In the rows, zero is written as 128.
Named turns come first, each shown by rows before and after it. Which turns, in which order, take the first row of each pair that follows to the second? Write the first one first, as in the answered first pair.
zegof (before => after):
[126 141 129 125  89 145 123 122 120 113 135 122] => [138 137 132 119  96 147 135 123 124 102 128 126]
[164 117 105 109 131 124 167 123 124  91 111 136] => [102 114 112  77 129 103 135 111 140 118 103 132]
[121 132 103 171 111 105 147 148 119 147 142 106] => [139 122 103 161 125 106 174 143 128 126 126 111]
faka (before => after):
[138 157 136 110  91 143 100 118 130 149 146 110] => [117 157 136 106 105 126  94 120 133 162 142 111]
[168 107 157 198 149 140 172 129 138  91 133 138] => [166 119 156 209 127 160 150 130 123  96 154 135]
[136 125 130  74 130  87 126  94 206 132  94 136] => [167 127 129  79 119 109 140  94 204 112  95 138]
[126 139 124 134 135 112 132 122 157 152 116 114] => [136 139 126 134 136 117 142 121 158 146 113 116]
mabo (before => after):
[159 103 116 146 164 129 153 136 114 107 132 132] => [141  95 119 111 158 138 150 119 117  92 123 133]
[106 106 132 117 136 167 127 112  98 100 144 133] => [ 82 105 132 119 139 150 110 115 102 119 148 132]
[ 59 132 133 102  95 152  67 110  77 139 169 129] => [ 82 148 126 156 106 137  65 141  73 166 186 120]
bepan (before => after):
[ 96 124  98 107 142 123 125 146  80 144 165 133] => [101 124 109  60 110 142 126 118 107 121 142 136]
[109 129 121 166 167 102 114 144 119 159 152 127] => [141 132 132 112  98 179 118 101 113  96 143 137]
[130 120 125 163 136 145 125 150 102 129 147 118] => [126 121 143 102 107 152 124 118 148 111 105 121]
Dip (before => after):
[139 133 114 176 195  40 132 152 130 167 114 124] => [110 140 123 159 176  36 106 142 147 186 107 122]
[131  92 116 121 165 135 158 114 105 121 115 140] => [104  97 126  97 152 123 140 103 132 134  97 138]
[143 132 135 122 113 160 113 126 110 115 136 134] => [158 126 132 120 130 152 135 127 117 104 125 136]
Then:
Between the rows of a pair lie two turns.
[159 137 126 142 125 142 132 136 121 129 136 119] => [132 127 132 108 137 117 138 125 150 133 107 118] | Dip, zegof
[117 128 131 112 137 117 128 117 131 142 125 131] => [131 131 129 127 145 114 136 126 129 144 125 128] | mabo, faka
[142 148 116 176 137  80 115 142 171 174 122 114] => [189 122 120 116 114 151 165 105 150  83 105 133] | bepan, zegof
[ 95 108 128  78 117 160 125  94 108 104 133 140] => [ 94  97 120 105 177  96 155 119 135 129 112 135] | bepan, faka
[149 133 113 115 156 132 183 138 100  82 114 150] => [122 143 127  92 149  97 169 131 156 111  78 144] | faka, bepan
[120 129 134 101 107 154 130 111 126 110 132 133] => [ 90 128 133 103 123 125 119 117 138 137 127 132] | mabo, faka
[142 145 149 146 121 114 141 139 164 147  86 113] => [157 145 150 132  96 144 143 131 154 125  91 117] | bepan, bepan
[108 126 124 104 149  87 111 107 156 134 108 108] => [154 112 109 136 173 107 149 123 113 102 134 114] | bepan, Dip
[145 140 151 119 104 165 137 125 124  76 137 135] => [105 136 158  87 110 139 123 115 149  90 118 134] | Dip, zegof
[173 139 124 146 105 150 154 128 121 111 123 136] => [ 95 130 132  93 109 118 118 109 148 135 102 138] | zegof, zegof
[116 117 121 122  79 187  99 102  73 110 144 121] => [ 86 104 123  87  91 173  99  88  89 111 128 124] | zegof, mabo
[126 169 117 177 123 146 101 154 107 177 152 118] => [183 133 115 133 150 167 179 134 110  97 115 134] | Dip, mabo
[138 145 122  91 115 140 138 124 133  90 134 127] => [110 157 122 109 104 133 103 131 125 124 157 122] | mabo, zegof
[135 118 131 121 147 122 139 126 128 125 123 124] => [130 120 129 127 135 138 124 126 108 124 143 124] | zegof, bepan
[104 141 128 147 132 155 111 131  93 142 145 134] => [118 138 123 163 150 144 126 141  98 144 143 134] | faka, mabo
[153 168 155 152  77 137 113 141 179 164 114 110] => [197 149 147 164 113 136 162 153 168 133 108 117] | bepan, zegof
[136 121 135 128 128 158 133 121 119 110 117 133] => [ 96 123 135 126 132 134 109 125 126 141 119 131] | mabo, mabo
[ 68 137 138  91 108 125 101 128 131 142 106 135] => [ 83 154 130 135 100 132  87 149 111 159 135 130] | faka, zegof
[118 127 136 143 148 129 136 133 100 137 153 119] => [106 124 143 118 155 109 144 123 132 139 121 119] | Dip, Dip
[132 132 118 132 116 154 126 134  96 124 146 132] => [130 122 126  98 133 125 150 125 141 120 105 134] | Dip, Dip
[165 141  99 166 163 130 107 156 122 185 142  96] => [204 134 110 117 126 183 137 124 126 121 118 110] | Dip, bepan
[ 98  99 103 151 164 136 134 137  68 130 162 135] => [112  94 124  73 132 153 158  96 126  90 105 140] | zegof, bepan
[139 119 115 156 165 133 140 155 108 136 151 135] => [159 116 123 133 165 127 165 142 144 121 118 137] | Dip, faka
[ 92 122 145 107  92 150  89 118 122 114 115 124] => [145 137 135 177  99 154 108 149 103 120 139 119] | mabo, zegof
[149  91 120 110 139 186 162 118  75  83 154 139] => [158  98 131  81 122 185 170 103 117  74 123 141] | Dip, faka
[119 125 124 143 130 108 140 132 138 154 128 128] => [126 127 122 140 102 143 129 124 112 138 147 131] | bepan, faka
[159 109 108 160  80 140 136 143  99  88 158 169] => [137  90 114 108  87 136 147 120 117  67 129 177] | mabo, Dip
[114 169 143 167 145 109  90 151 135 172 145 132] => [180 169 158 121 105 157 134 120 159 104 110 140] | zegof, bepan
[124 129 105 158  98 184 125 138  79 104 164 134] => [ 95 129 101 188 150 118 124 164 100 153 158 128] | bepan, bepan
[129 127 116 144 105 139 121 120 119 117 131 150] => [119 127 120 127 116 114 127 119 149 127 111 148] | bepan, faka
[ 76 126 146 124 127 120  91 106 138 137  92 165] => [ 82 116 130 162 158 120  99 127  96 138 124 167] | bepan, faka
[161 138 132 148 107 162 137 135 121 125 139 133] => [137 138 141 128 120 118 134 132 173 149 105 130] | bepan, mabo
[189 126 126 149 158 131 158 143 131  95 113 131] => [ 79 128 134 107 148  93  85 127 150 151 113 123] | zegof, zegof
[120 125 123 132 158  95 136 134 140 132 126 130] => [113 133 132 117 136 101 118 125 155 134 118 129] | faka, Dip
[111 126 134 159  85 150 121 125  87 110 130 127] => [130 110 139 128 105 133 164 114 121  86  92 132] | zegof, Dip
[157 158 148 140  71 158  95 121 148 149 136 113] => [157 148 142 155 131  94 132 141 182 169 107 111] | zegof, bepan
[133 132  99 144  97 167 123 121  61 125 178 136] => [146 112 103 108 108 172 157 104  76  89 150 145] | mabo, zegof
[131 135 115 137 132 146 113 101  72 129 154 136] => [103 126 113 127 158 115 115 104  81 145 143 137] | faka, faka
[138 151 142 157  99 147  78 146 107 152 165 127] => [168 135 134 175 134 144 120 160  93 131 165 131] | Dip, faka
[152 156 135 143  69 168 107 121 123 123 146 129] => [120 131 143  81  82 156 120  96 146 103 110 137] | zegof, mabo
[ 94 120 154 105 149 131 141 104 122 109 131 143] => [ 90 126 156 103 135 137 130 100 122 111 135 142] | faka, Dip
[ 98 128 119 126  98 140  94 134  91 144 174 124] => [126 113 135  68 109 126 149 107 157 105 104 131] | Dip, bepan
[136 135 107 227 182  78 121 170 115 162 138 112] => [124 102 117 159 214  55 165 143 155 129  82 124] | zegof, zegof
[121 126 127 100 145 116 135 145 149 126  86 159] => [107 143 125 135 134 110 104 160 137 161 111 151] | mabo, zegof
[122 137 136 152 110 162 117 130 119 100 141 138] => [118 125 141 135 145 119 145 129 163 105 101 140] | Dip, bepan
[162 113 114 118 158 106 164 130 137  95 102 149] => [ 77 127 118 108 120 106  76 125 118 145 135 141] | zegof, Dip
[150 146 125 180 141  80 118 171 147 166 104 117] => [203 138 131 134 101 145 154 139 141  93  88 129] | bepan, Dip
[171 119 148 102  49 149  96 139 132 132 121 114] => [122 116 149  90  60 124  74 137 138 156 123 109] | mabo, faka
[177 147 134 143  96 152 138 132 145 112 125 126] => [158 148 142 125  89 142 127 123 168 123 110 122] | Dip, Dip
[112 120 114 128 159 127 151 134 126 121 123 156] => [101 130 113 145 146 131 124 142 117 139 141 152] | zegof, zegof
[132 135 156  87  96 146  96 112 192  98  94  99] => [125 157 150 137  85 139  58 135 176 139 128  88] | zegof, mabo
[121 128 117 143 132 129 121 132  98 129 152 122] => [105 128 120 134 142 103 120 132 123 146 134 121] | bepan, bepan
[123 155 128 123 120 100 139 128 139 144 120 111] => [148 148 121 134 129 113 161 132 119 121 131 117] | bepan, Dip
[165 110 101 162 111 168 173 157  92  85 147 139] => [ 92 121 133  79  85 121 134 122 189 122  79 133] | Dip, Dip
[104 123 117 101 129 108 102 122 136 179 113 123] => [145 122 107 130 118 157 114 130  77 146 150 128] | bepan, mabo
[106 135 122 115 153  67 183 123 164 138  99 122] => [140 138 120 137 153  75 198 134 160 131 103 121] | mabo, mabo
[149 129 125 142 106 179 128 127  69  97 163 137] => [ 77 132 145  72  97 123  97 100 154 134 103 131] | faka, bepan
[139 140 133 139 116 170 118 127  88 119 140 133] => [ 93 137 129 132 137 138  99 130  92 146 141 133] | faka, faka
[148 137 146 142 149  62 169 144 165 140 104 113] => [146 143 149 137 143  64 167 145 171 140 100 111] | zegof, faka
[123 107 107 116 120 150 136 115  91 121 130 122] => [ 94 107 111 103 127 124 122 113 111 139 116 119] | mabo, bepan
[109 113 120 140 171 111 141 132 114 136 136 121] => [109 113 132  97 130 148 134 101 115 108 130 125] | bepan, zegof
[ 54 118 128 106 190  77  89 142 127 150 155 132] => [169 138 115 184 163 144 127 168  78 107 195 128] | zegof, mabo
[168 137 115 135 114 118 149 147 127 110 113 125] => [130 138 123  92  92 126 122 124 135 111 106 123] | mabo, Dip
[135 111 127 122 185  73 171 134 159 138 100 137] => [206 129 132 142 133 140 180 129 139 101 118 135] | faka, faka
[164 134 141 176 111 127  84 142 131 138 139  89] => [162 131 142 161  96 151  80 131 117 124 145  91] | mabo, faka
[103  87 120 108 143 138 123 106 113 116 105 113] => [101  95 122 105 131 142 110 103 116 119 108 113] | faka, Dip
[158  98 110 167 147 143 162 138  66  94 166 136] => [ 57  81 124  85 160  95 133 108 108 119 125 141] | zegof, zegof
[174 156 140 184 105 136 120 143 142 170 153 127] => [198 126 145 128 114 155 172 117 157 111 114 141] | Dip, mabo
[130 139 132 101 129  94 131 142 161 134 111 131] => [140 158 127 139 109 115 108 157 135 149 144 124] | Dip, mabo
[201 136 136 135 102 184 171 107 113  70 121 138] => [ 95 137 154  63  94 125 114  79 181 123  76 133] | Dip, zegof
[163 139 124 166 118 132 154 168 114  99 141 127] => [162 127 130 128 113 137 171 146 129  76 117 134] | zegof, faka
[169  90 133 126 124 168 139 116 127  89 133 149] => [101  96 145  91 109 139  93 102 162 128 119 143] | Dip, zegof
[ 72 121 125 123 149 119  89 126  86 152 152 131] => [156 108 121 144 186 120 169 139  97 111 126 135] | zegof, Dip
[114 149 127 158 150  88 123 149 137 152 145 111] => [141 143 130 154 159  85 153 148 150 131 128 112] | faka, faka
[119 116 139  73 122 123 135 104 169 103  95 142] => [ 89 137 122 151 122 124  78 143 107 156 166 131] | zegof, bepan
[176 109 119 125 150 123 162 130 122  93 120 140] => [127  97 112 125 177  90 146 137 113 118 127 141] | mabo, bepan
[136  87 130  93 176 138 159 110 101  86 125 149] => [ 95  89 136  73 175 119 135 103 115 103 117 146] | zegof, faka
[ 63 110 134  61  98 161  88  89 114 109 125 139] => [103 126 108 195 172 100 108 165  90 168 165 124] | bepan, mabo
[136 136 106 141 109 130 133 143 103 155 134 119] => [134 135 115 108  89 142 132 123 117 139 117 122] | faka, bepan
[156 166 127 170  99 116 121 135 140 134 144 116] => [146 167 131 166 106 101 120 135 155 142 131 114] | bepan, bepan
[176 108 120 130 130 138 164 130 110 102 142 133] => [176 117 130 111 118 124 163 120 150 110 112 129] | bepan, faka
[145 130 131 203 123 137 118 140 102 126 131 154] => [119 136 152 133  81 139 101 103 155 120  87 152] | bepan, zegof
[ 91 123 141 104 142 123  83 125 122 138 156 120] => [112 129 136 137 140 137  86 134 104 141 173 115] | bepan, mabo
[152 117 127 178 128 153 115 136  94 129 164 134] => [136 124 153  98  90 150 109  97 167 119 106 136] | bepan, faka
[139 138 129 145 108 131 109 129 140 136 130 119] => [154 124 127 132 129 129 139 127 144 112 114 121] | Dip, zegof
[138 115 131 121 165 103 156 132 156 121  95 135] => [113 128 139 104 136 107 125 122 170 138  90 132] | Dip, faka
[110 138 155 162 194  87 157 122 125 132 108 134] => [ 81 148 157 165 174  86 120 117 120 156 122 129] | zegof, Dip
[ 57 117 124  83 139 142 113 106 128 120 135 153] => [117 145 111 184 146 143 120 152 100 147 176 139] | mabo, zegof
[130 158 115 191 150 148 130 163  94 146 115 115] => [113 143 131 123 158 120 153 135 162 134  56 121] | zegof, Dip
[ 93 152 143 107  95 138  93 133 107 146 128 118] => [124 161 134 156 116 126 107 160  99 158 142 114] | bepan, mabo
[107 107  98 106 144 128 147 124 155 103  99 135] => [ 88 123  88 146 125 142 102 138 110 131 146 129] | zegof, Dip
[118 132 125 116 150  89 126 119 169 141 105 123] => [164 130 109 165 154 124 144 136 114 118 145 127] | faka, bepan
[ 81 120 126 139 179 120 140 127 109 152 118 122] => [ 96 133 123 168 165 136 128 135  91 155 137 119] | Dip, zegof
[ 85  91 120 114 207 112 178 146 144 101 119 131] => [ 93  98 117 139 214 105 177 158 140 116 127 127] | mabo, mabo
[114  97 125 117 136 145 122 118  80 114 165 135] => [101  91 124 110 153 129 127 119  86 120 156 136] | faka, faka
[135 134 126 155  93 146 110 139 110 112 161 115] => [129 119 135 123 135  93 151 135 172 113 105 118] | zegof, bepan
[151 154  96 204 159 141  63 173 100 140 171 123] => [111 154 113 167 181  77  63 164 177 173 115 118] | bepan, bepan
[ 80 145 148 112 117 110 108 133 170 164 118 102] => [142 139 130 160 110 172 129 147  90 120 174 110] | bepan, mabo
[171 143 123 151 113 160 138 123 138 108 124 125] => [144 149 131 121 103 145 121 110 171 124 101 121] | Dip, Dip
[137 129 159 121  85 196 102 114 131 126 158 106] => [131 127 144 172 122 172 102 141 105 154 187 100] | bepan, bepan
[143 115 119 115 112 169 137 121  88  98 136 119] => [149 114 121 105 109 166 145 117 100  94 124 120] | Dip, faka
[141 120 118  89  82 152 110 100 117  96  94 132] => [127 112 109 135 160  69 135 138 140 138  79 127] | bepan, faka
[141 101 138 104 145 136 137 120 151 118 105 135] => [111 120 140 126 129 126  94 130 151 162 125 124] | Dip, mabo
[176 118 142  85  96 176 158  95 121  98 100 139] => [111 121 129 148 178  67 133 145 136 195 107 126] | Dip, bepan
[124 127 105 174 163 124 115 164  72 137 173 128] => [134 135 132  82  79 186 105 104 114  87 130 135] | bepan, Dip
[130  94 115 111 162 103 150 139 113 114 110 152] => [167 109 118 123 133 141 153 137 103  95 123 150] | faka, faka
[129 119 106 193 185 113 133 167  79 140 168 128] => [180 105 121 125 143 175 176 123  95  61 135 140] | Dip, bepan
[130 109 131 106 120 131 148 105 157 117 109 139] => [112 108 120 142 151  98 140 130 147 149 125 135] | bepan, Dip
[102  94 126  73 165  95 153  75 163 158 129 121] => [152 115 113 158 180  81 164 116 156 185 154 112] | mabo, mabo
[155 173 139 180 116 127 116 142 132 160 133 114] => [145 173 144 164 117 111 116 134 159 166 110 114] | bepan, bepan
[166 147 133 181 123 137 126 140 152 120 151 123] => [144 143 149 124 104 139 123 110 186 108 117 124] | bepan, mabo
[107 123 132 108 154 119 122 133 126 145 139 138] => [132 118 129 106 150 140 141 131 110 118 142 143] | bepan, Dip
[151 148 138 147 106 205  84 142  89 111 162 116] => [ 78 140 155  90 145 114  80 128 182 158  92 111] | mabo, bepan
[165 125 155  95 104 123 167 116 169 123  95 119] => [134 127 145 141 149  75 152 146 161 174 113 114] | bepan, Dip
[145 156 156 103  51 149 106  96 174 146 103 129] => [129 163 154 119  49 145  87 104 161 166 122 124] | zegof, faka
[ 62 107 114  99 136 104 100 124 105 152 131 136] => [133 124 121 102  75 172 109 111  97 106 138 138] | mabo, bepan
[127 101 135  51 104 169 131  88 146  83  66 154] => [ 71 102 109 152 195  71 103 155 125 184 105 140] | bepan, Dip
[140 159 149 101 133 117 143 105 197 139  75 117] => [191 139 123 157 156 166 176 128 101  98 134 128] | bepan, mabo
[ 80 112 160  72 115 115 116 109 146 118 116 132] => [115 111 161  70 115 125 144 107 152  94 105 133] | faka, faka
[124 103 131  86 128 156 139 103 103 105 121 131] => [ 99 115 133  92 114 153 106 105  99 128 134 126] | Dip, zegof
[149 137 116 132 106 141 123 152  99 113 136 155] => [148 131 117 114 106 144 127 141 106 101 126 158] | zegof, faka
[ 78 130 112 113  87  87  53 120 173 154 136 120] => [ 72 114  94 151 126  85  57 143 118 154 172 123] | bepan, faka
[133 141 120 158 103 167 124 139 137 134 153 132] => [123 145 128 142 106 140 124 136 178 149 123 126] | bepan, mabo
[159 105 165 139 124 153 130 142 115  95 135 140] => [109 115 172 129 127 106  95 141 154 144 118 130] | bepan, zegof
[129 116 132 118 167  99 148 147 141 139  96 124] => [134 105 127  98 140 158 143 130  94  99 121 136] | bepan, mabo
[142 139 118 157 153 138 154 131 114 122 146 118] => [103 148 133 114 135 116 129 114 163 144 114 113] | Dip, Dip
[112  98 120 140 141 163 131 112  55  81 166 137] => [ 68  99 142  71 131 123 120  84 133  97 104 135] | faka, bepan
[203 159 133 121  78 151 162 128 135  75 173 105] => [165 159 142 115 125  63 171 142 206 126 122  96] | bepan, mabo
[110 137 126 127 122 120 110 131 141 149 143 134] => [138 141 132 121 104 138 123 122 153 131 128 134] | zegof, bepan
[134 125 128 129 137 104 132 119 159 136 107  99] => [147 133 120 154 114 144 116 124 113 129 147  99] | zegof, bepan
[130 146 119 161 140 108 123 152 117 151 146 122] => [157 134 129 126 144 110 159 135 151 116 106 127] | mabo, Dip
[ 60  93 133  94 158 110 112 121 110 135 126 137] => [124 122 121 176 141 141 109 154  72 142 174 128] | zegof, mabo
[ 87 104 129  88 142 129 117 117 110 114 126 137] => [ 81 121 134  93 117 134  95 115 117 129 130 131] | zegof, bepan
[120 135 137  82 140  94 138 113 169 135  81 133] => [151 169 126 170 104 128  96 144 118 166 147 120] | zegof, zegof
[116 137 131 117 116 140 125 128 133 121 133 129] => [129 138 128 123 116 143 132 133 129 115 135 129] | zegof, zegof
[161 153 137 165 122 118 112 131 144 148 146 113] => [163 148 148 122  97 144 115 105 153 122 128 118] | bepan, mabo
[ 89  99 127 112 201  90 139 127 139 113 102 135] => [ 65 122 122 144 156 127  76 134  88 139 160 128] | Dip, Dip
[124 146 134 149 152  98 139 137 132 152 114 126] => [128 149 141 131 138 100 140 125 153 143  99 125] | mabo, Dip
[171 146  71 159  98 138 127 150 110 124 126 177] => [125 133  82 118 127  82 129 138 161 145  83 176] | mabo, bepan
[142 152 139 137 119 100 108 138 156 151 127 114] => [139 151 133 147 112 123  97 140 123 146 153 114] | bepan, faka
[202 126 146 126 142 114 185 118 191 107  67 124] => [146 150 122 224 144 111 101 167 109 184 162 112] | Dip, bepan
[191 143 126 165 136 157 125 143 135 115 135  96] => [157 140 141 106 128 134 117 117 190 121  90  99] | bepan, mabo
[118 119 119 118 175 119 169 152 102 113 143 132] => [116 122 117 118 157 141 161 147  84 106 157 135] | Dip, bepan
[ 89 126 118 116 134 124 100 120 149 142 120 123] => [123 126 107 151 130 153 111 133 104 124 154 125] | bepan, mabo
[154 162 127 157  97 125 104 141 153 155 126 106] => [159 155 130 148 114 109 123 141 172 148 108 107] | mabo, bepan
[124 131 113 177 140 131 109 135  91 143 169 129] => [163 120 113 170 162 126 156 136 110 113 141 134] | Dip, faka
[161 147 161 137 104 189 133 133 122  98 137 116] => [111 127 155 144 184  98 148 158 153 144 112 113] | zegof, bepan
[110 181 131 120  68 145 112 117 128 126 148 159] => [108 168 136 106 106  97 142 120 179 134 103 160] | Dip, bepan
[175 104 130 107 159 104 216  88 196  88  58 135] => [ 77 112 134 106 169  47 151  96 211 162  64 126] | mabo, mabo
[152 150 148  90  83 157 101  80 160 113 109 133] => [105 150 147  91 103 115  80  86 175 150 108 129] | mabo, faka
[138 106 122 107 116 149 110  91 157 108  93 137] => [106 116 108 161 141 119  79 123 128 158 131 130] | zegof, bepan
[ 60 140 129 131 113 137  46 127 111 161 100 133] => [ 94 123 114 159 129 172  72 139  49 125 136 142] | faka, bepan
[144 154 134 180 123 106 117 155 143 171 133 106] => [180 149 147 136 108 124 153 131 175 132  97 112] | mabo, bepan
[139 139 146 128 107 157 132 121 118 170 193 136] => [160 118 151 104 148 125 186 117 161 146 145 142] | Dip, Dip
[211 164 131 158  96 182 173 134 145  90 104 112] => [137 133 109 196 207  87 176 176 125 146 118 111] | zegof, bepan
[103 139 151 101 106 126 130 144 144 165 110 118] => [109 145 153 108  93 146 121 143 127 159 125 117] | Dip, bepan
[152 167  95 215 140  92 121 210 160 160 143 109] => [183 124 108  84 105 178 178 134 156  35  98 136] | mabo, mabo
[119 106 132  90 166 137 162 127 132  99 122 133] => [106 108 122 119 169 148 142 140  92 112 158 132] | mabo, bepan
[121 100 109 103 168 111 158 141 134 101 103 144] => [165 118 109 121 126 160 158 140 115  79 123 140] | faka, faka
[119 151 144 115 128 108 158 132 151  91 132 134] => [101 163 143 139 125  95 132 145 149 119 143 129] | zegof, mabo
[138 121 125 161 152 109 158 142 108 180 129 114] => [111 128 130 138 139  95 138 131 133 195 116 112] | Dip, Dip
[117 137 144 106 133  80 133 109 207 151  74 119] => [173 117 116 167 189  89 187 142 142 121 109 126] | bepan, Dip
[109 145 143 163 109  87  97 149 164 179 151  94] => [146 143 138 189 123  88 127 161 162 167 152  96] | faka, zegof
[126 115 128 114 138 119 138 125 153 120 104 129] => [121 124 119 145 124 140 108 138 108 133 148 128] | zegof, bepan
[ 73 140 151 134 100 128  84 122 124 165 147 123] => [ 76 141 154 123  93 135  82 113 131 159 141 126] | bepan, bepan
[134 141 147 132 112 109 138 136 122 126 115 132] => [138 139 146 129 110 120 139 133 115 115 119 134] | bepan, mabo
[109 126 124 159 135 130 115 145  96 137 158 148] => [124 130 133 120  94 164 117 117 112 104 141 150] | bepan, Dip
